In the data rows, the value 128 means zero.
Some points, one per row:
[ 96 118  63  82 130 197 161 130 115 171  50 102 136 156 119 141 113 103
 134 155 153 102 139 176]
[112 106  51 138 157 148 147 104 133 163 112 101 121 130  95 215 167 148
 133 137 120 121 125 194]
[ 95 144 177 159 160  81 184  68 111  94 120 142 135 117 163  78  91 226
 185  80 133  75  76  42]
[207  78 164 194  87  79  65 130 180  99 119 137  99  56 180  37 152 181
 110 140 138  95  95 130]
[ 94 149  96 119 105 110 196 126 135 127 115  86  66 205  80 109  90 131
  62 158 109 166 132 154]
[193 123 190 126 116 228 132 162 148 233 193 128  57 115 173 132 119 147
 111 125 143 121 135 153]
[109 112 165  99 103 170  96 133 181 155 191  94 192 132 145 104 126 214
 104  39  97 121 161 134]
[163  95 121 132 102 166 155 136 125 205  48 127  84 183 109 101 127 124
  95 177 155 160 150 153]
[204 118 146 163  95  87 108  15 135 132  66 131 117  80 115  72 141 119
 139  97 179 110 134  83]
[136 207 167 169 214  43  48 146  70 140 197  81 140  74 161  58 121 119
 180 153 151 141 105 100]
[ 44  97  72  91 177 104 112 127 149 121 136  93 148 152 147 161 197 104
 141  94  77 123 150 178]
[174 119 129 201 125 187 178  59 135 141 139 198 111 112  62  96 100 145
 119 193 148  92 140 129]
[204 124 133  65 143 174 148 152  78 171 137 167 121 212 130 136  64 111
 180 174 127 158 171 185]
[195 162 178 197 181 150 105  98 135 195 127 152 172 165 139 147 111 131
 162 109 174 149 173  76]
[170  41 106 185  88  70  98 125 116 152 154 133  69 200 128 161  89 134
 115 200 132 201 127  93]
[161 202 165 116 180  95 133 123 117  65 247 122  91  13 135 130 158 163
 135  90 118 134 129  40]
[196  65 164 172  49  80 154 134  73  54 143 197  75 136 176  63  80 108
  90 180 143 204  81  97]
[131  91 154 169  86 116  87  84 136 149 111 164  39 151  57  69  79 119
 119 116  98 156 149  77]
[112 117 121 137 132  96 102 202 188  98 181 129  81 103 157 209 178 129
 115 162 133  55 131 185]
[235 130 148 182 142  85 184 141 132 159  99 168  76  75  93  87 151 115
 119 199 159 186 154 136]
[ 61  93  58  90 156 146 117 125 129 105  94  76 136 137 120 184 156 126
 128 117 107  97 170 162]
[149 179  87 114 171 112  86  84 183 181  97 169 181 139 130 172 141 158
 132  88 151 169  59  59]
[185  87 181 134 154 175 168 116 168 158 194 163  70 160 105 189 109 122
  81 147 133 150 182  89]
[130 165 216 119 101 105  41 141 112  38 223 189 109 103 135 143 116 134
 183 100 152  63  73 140]
[ 94  85  57 103 134 123 158 141 129 174  84  90 127 162 102 192 146  99
 142 146 118 102 145 186]
[ 83 100  95  86 131  96 101 177 140  33 147 153 116 138 102 197  93  45
 125  83 146 140 138 144]
[104  91  69 121 127 124 103 116 214 122 189  74 180 144 156 180 191 137
 144  82  93  89  91 163]
[132  90  72 104 136 179 169 126 149 178  52 106 118 186 129 149 110  97
 106 164 152 151 140 168]
[137  84 162 151  80  49  61 182 124  76 181 147  72 120 160  60  57  67
 107 150 105 236  86 140]
[189 140 162 108  66   7  71 114  80 108 165 150 146  83  99  36 106 146
 135 133  62 175  40  68]
[113 205  71 167 195  43 102  96 144 147  89 116 136 109 173  91 196 148
 181 103 142 155 113  93]
[192 131  97 143  92 142 175 125  89 179  77 153  98 186 127 115  99  70
  55 181 159 177 132 134]
[143  65 155 120  72  45  75 213 120 138 144  73  82  29 141  50 108 122
  89 141  90 168  50 107]
[196 112 168 132  89  97 113 158 102 167 154 201  61 104  78  57  48 136
  98 145 139 221  53  83]
[ 92  85 159 140  72  65  48 132 160  61  97  94 142  79 206 102 105  86
 166 166  79 182 166 150]
[ 55 133  91 113 148 158  31 154 134 104 178  98 155 111 100 147 165 183
 127  85 119 168 159 130]
[ 76 123  95 156 158 154 155 143 131 129 121  74  99 178  96 179 102 109
 127 160  96 235 135 142]
[145 107  66 105 124 158 139 183  74 176  65 154 170 168 138 134  56 120
 114 164 164 177 137 178]
[232 123 223 155  83 107 124 123 164 125 150 186 105 110  76  42 143 146
  82 143  75 163 101  85]
[ 43 169 156 172 104  40  61  72 125 123 170 105 156  47 153 156 118 118
 166  90 122  84  94 130]
[117 128  53 108 145 165 137 150 146 146  94  92 110 191 123 168 143  95
 143 133 139 125 199 164]
[136 197 149 138 112 137 140 125  88 121 147  55 193  69 136 141 212 156
 172  89 147  52  95 167]
[ 83  98  76  91 155 179 168 136 114 177  67 132 107 153 110 148 138 116
 140 169 147  95 165 179]
[ 41 149 181 161  83  92  72 102 142  48 223 113 141  71 129 122 161 149
 127  76 146  85  94  93]
[ 67 108 151 112 164 129  56 187 139  82 188 173 148  93 105 137 159 140
  72 101 192 109  99 180]
40 more points follow, each with its number after it:
[ 67 108  61  99 148 156 147 151 122 154  77  88 133 150 131 175 142 114
 144 148  94  97 162 189] 0
[185 127  84  90 112 165 177  91 114 203  50 126 121 172 133  97  91 103
  85 170 161 135 140 144] 1
[180 126 134 149 176  98 119  97 178  74 182 153  69  69 142 202  75  84
  83  96 125 178 138  57] 2
[ 72  91  66  71 130 170 169 123 111 157  69  94 113 167 110 157 118  90
 124 148 113 106 135 178] 3
[ 65 103  97 105 187 122 153  82 157 120 117  78 171 114 116 132 194 162
 150 142  91 106 183 166] 4
[ 72  96  57  65 142 155 159 137 127 135  64 104 104 153 116 172 124  95
 139 143 111  95 145 174] 5
[ 89 115 198 164  56 100 110  95 104 134 167 135  67  79 174  98  86 142
  47  58 114  97 157 111] 6
[ 95  83  44  67 155 157 142 122 110 123  92 104 102 165 135 173 124  94
 135 132 123 104 155 200] 7
[158 143 168 120  91 139 120  84  85  69 138 243 139 113 164  49 116 173
  60 153 142 229 131  94] 8
[183 130 221 152 161 156  65 114 128  68 188  97 135  68  86 102 132  80
 131 122 141 101  70  16] 9
[104 152  69  91 151 196 174 156  95 159 107 108 120 170 176 186 125 114
 136 153  92 146 163 197] 10
[157 124 115 100 152 168 152 117 193 158  75 148 138 189 121 124  36 129
  62 158 145 135  97 149] 11
[136 161  80 145 168 185 178  60 159 165 111 142 143 152 130 149  99 126
  98  71 155 114 144 164] 12
[240 159 228 124  96  90  90 111  71 115 202 184 177  95 152  66 152 164
 118 137  70 108 133  55] 13
[ 39 164  78 113 179  50 134 141 168  86 172 117 133 135  86 153 124 130
 154 101 114  89 160 149] 14
[137 125 128 136 170  13 122 107 195  68 126 179 135  96 128  86 139  85
 120 108 229 112 140 103] 15
[ 75 104  55  78 125 170 166 139 123 161  77  98 109 174 119 166 118  89
 121 146 124 117 149 177] 16
[251  69 140 130 150 110 141 196 141 130 137 164 115 128  83 162  96 126
 124 156  50 112  45  57] 17
[126 141  83  77 117 148 157 142 180 186  90 133  79 151 119 132 135 114
  75 128 153 133 152 209] 18
[170 193 179 137 163 149 165 206 165 161 153 143  94 126 127  96 185 108
  85  92  55 205 131 109] 19
[137 107 158 131 192 122 114 163 148 132 125 195  61 151 126  95 177 175
 161  72 137 113 162 195] 20
[123 163 163  98 105 137  85 137 150 155 137  70 108  98 102 145 178 158
  81 198 240 101 113 126] 21
[186  80  82 157 124 145 121 103 110 194  97 103  80 164 153 122  90 122
  63 155 159 221 138 139] 22
[207  88 152 128  88 151   0 105 121  63 178 144 113  77 186  93 106 105
 149 112 195  96 120  65] 23
[208  91  87 158 150   0 111  98  62 142 162 148 153  65 119 140  67  91
 147  99  92 171  85 139] 24
[ 60 125 234 108  98 137 193 133 107 157 218 182 164 152 157 175 112 127
 154 160 130 121 201 108] 25
[176  98 196 187  85 124  57 150 152 108 125 120  74 164 224  42 131 139
 145  64  96 161  88 135] 26
[166 141 200 114 119 196 200 117 101 108 136 111 186  99 153  61 159 185
  77 226 165  93 145 104] 27
[157 123 253 145  66  77  74 104  80  62 151  77  63  68 170  66  92 112
 144 117  81 136  91  79] 28
[ 88  99 220 140  70  76 125  99 164 137 225 120 141  58 166  53 135 172
 147  75  78 128  11  93] 29
[208  69 103 114 164 150 131 119 117 203 105 145  90 163  86 111  87  82
  77 158 147 152 171 104] 30
[112 120  49  80 119 140 162 142 149 176  71 101 153 196 120 165 162 133
 129 151 161 122 129 173] 31
[ 73 111  46 101 132 160 157 116 133 123  80  76 134 126 112 154 141  87
 134 125 132  94 173 181] 32
[185  80 126 165  58  76  95  91 149 130 134 169 101 112 106  66  58  91
  71 143 101 223  50  84] 33
[193 157 173 162  49 129  37 131  83 168 177 220 117  81 154  63 137  67
 157 102 106 188 122  80] 34
[103 172  97  84 195 158 109 128 158 132  90 110 124  81  90 156 162 150
 142 138 134  69 151 177] 35
[181 176 187  86  82 114  72  66  36  88 155 148 152  58  85 153 130 129
 142  81 143 135 164 116] 36
[120 154 201 188  88  42 108 121 133  91 206 150  38 105 134 145 149  93
 131  94 141 105  80  26] 37
[155 117 178  45 183 125 114 208 125  96 185 125 112  33 120  77 163 165
  81  58  90  92 112  96] 38
[172  37 130 181  75 124  98 133  39  86 179  93  84  98 164  95 158 143
 110 229  95 206 115  69] 39
Which of these numbered points is nearest to each point below, ignoring the direction in which the first points spread most? Its number follows each.
[209 159 170 120 116 112 158  64  41 191  80 160 113 129 142  72  95 132
 137 138 188  57 100  76] > 1
[156 146 169 145 104 117  81 172 191 114  81 126 103 144  50 134 162 112
 105 136  82 132 135 162] > 18
[186 151 100 122  75 183 174 147 109 208  75 148 104 162 111 166 100 100
 107 181 176 159 132 131] > 1
[200 141 131 152 112 155  41  69 136 169 129 145 215  73 203  95  81  82
 150 126 183  72 113 102] > 23
[116 140 118 122 179 174 125 170 165 206  98 121 159 119 132 167 117 172
 140 108 162  54 163 126] > 35
[ 72 167 166 109 180 130 184 129 100 116 169 146 177 167 139 179 105 150
 128  95 148  80 186  39] > 25
[ 78 158 125 126 138  95 128 118 190  79 149  63 115 152 100 199 145 145
 172 123  89 159 144 189] > 14
[129 172 118 123 151 132 134  73 160 129 221 166 219  58 103  86 134 227
 118 100 170 143  89 157] > 12
[105 106  74  89  90 129 155 139 137 166  53 135  95 185 108 164  84  90
 112 168 146 129 166 148] > 16
[ 68 168  92 127 104 160 133 174 161 128 101 129 199 131 130 218 124 150
 149 117 104 100 152 148] > 0
[145 149 181 186 107 132 199 182 108 101 141 253 167 148 150 164 113 186
 184 122 106 123 107  57] > 25
[155 121 182 193 133 141 127  45 189 168 111 184  83 136 116 110  49 136
  85 154 125 120 106 120] > 11
[ 83 205 117 156 160  98 170  93 103 161 201 189  84 108 138 124 113 198
 175  80 124  94 157  46] > 12
[127  88 216 175 118  91 125 163 147 204 166 133 101 143 120 139 176  41
 177 196 152  62  82  98] > 37
[129 146 127  95  60 127 197 211 125 104 181 125 179 224 214 153 143 188
 150 131  67 154 143 118] > 10
[230  80 173 205 114 147 112 121 102 132  97 210  89 135 117  49  96 115
 167 168 143 196 110  89] > 30
[237 184 183 162 100 149 154 101 186  98 139 123 126  99 138  42 115 204
 140 108 110 123 143  49] > 12
[193  98 148  81  93  98  68 158 187 122 200 150 127 152 215 150 126 231
 208 105 122  91 104  54] > 31
[ 86  81  58 155 184  77 164 112 138  54 172 158 172 148 101  79  67  97
 153 112 178 103 168 122] > 15
[226  84  97 159 159 114 182 184 136 145 114 172 137 183 111 118 142  45
 124 107 142 215  79 116] > 30
[ 37 111  81 104 189 163 148 118 163 142 113  82 164 131 143 176 141  99
 169 137  81 107 123 179] > 0
[178  99 180 143  40 145 150 152 109 171  73 163  92 182  93  57  80 135
  92 147 125 167 139  98] > 1
[131  82 108 143 115  80 157  73 138 148 116 155  71 145  75 134 165  82
  94 165 129 237 119 168] > 33
[ 80 212 139  59 156 169  86 134  99 122 211 192  82 106  95  74 136 169
 174  90 195 118 106 102] > 35
[ 54  70  71 199 124  88 138 183 130 168 160 159 136  98 190 157 142  90
 156  92  89 165 151 183] > 0
[188 141 131  90 156 176 181 130 138 151  92 232 155 123 138 172 146  93
 106 143 159  92 178 141] > 13
[120 101 116 175 102 164 114 108 140  42 196  99 201 115  75 117 144 107
 118 115  82  43 130 140] > 32
[173  72 177 192 128  52  76 144  65 146  88 164  97 118 156 118 118 128
 126 155  80 220 167  94] > 22
[ 41 112  57 107 124 105 120 156 179 109 126 110 134 116 134 201 169 118
 171 132 113 100 159 178] > 0
[151 137  94 165 111 168 168 140 150 180  45 137 154 169 123 104 107 117
 138 185 204 125 161 134] > 1
[234 115 148 138 150  71  85 128  86 107  99 100  87 163 155 130 192  92
 160  81 105 103  49 174] > 7
[ 82 170 175  99 175 160  93  99  93 124 211 128 108 116  69  92 168  72
 110 114 188 125 183 120] > 9
[188 112 176 215 100  77  50 119  83  82 153 134  97 110  88  82  63  58
 146 137 122 201  97 101] > 33
[ 94 137 158 102 110 165  56  64  92 176 188 136 218 144  94  49 158 161
 112 111 112  84 116 106] > 13
[100 195  75 201 194  93  65 109 149  93 160 148  94 137 148 191 142 141
 125 124 167 159 107 103] > 37
[155 149 197 188  63 112 150  70 112 149 218 186  90 102 127  80  39 141
 143  85  64  80  85  97] > 12
[117  97 138 120 145 163 128  79 136 176 184 117 154  88  85 144 205  89
  34 159 139 204  64 101] > 9
[ 75 120  53  71 160 191 160 123 126 128 100  89 161 124  94 150 148 117
 135 118 122  72 155 157] > 32
[171 132 103 119  98 155 182 149 123 203  63 137 121 172 108 104  89 138
  84 128 162 172 141 187] > 1
[189 112 119 170 135 189 173 116 169  24 140 188 119 162 137  60 116  86
 189 159 125 136 187 105] > 7
[175 162 148 221  91  86 148 192  88  85 121 151  43 124 134 108  73 136
 100 178  97 127 117  38] > 37
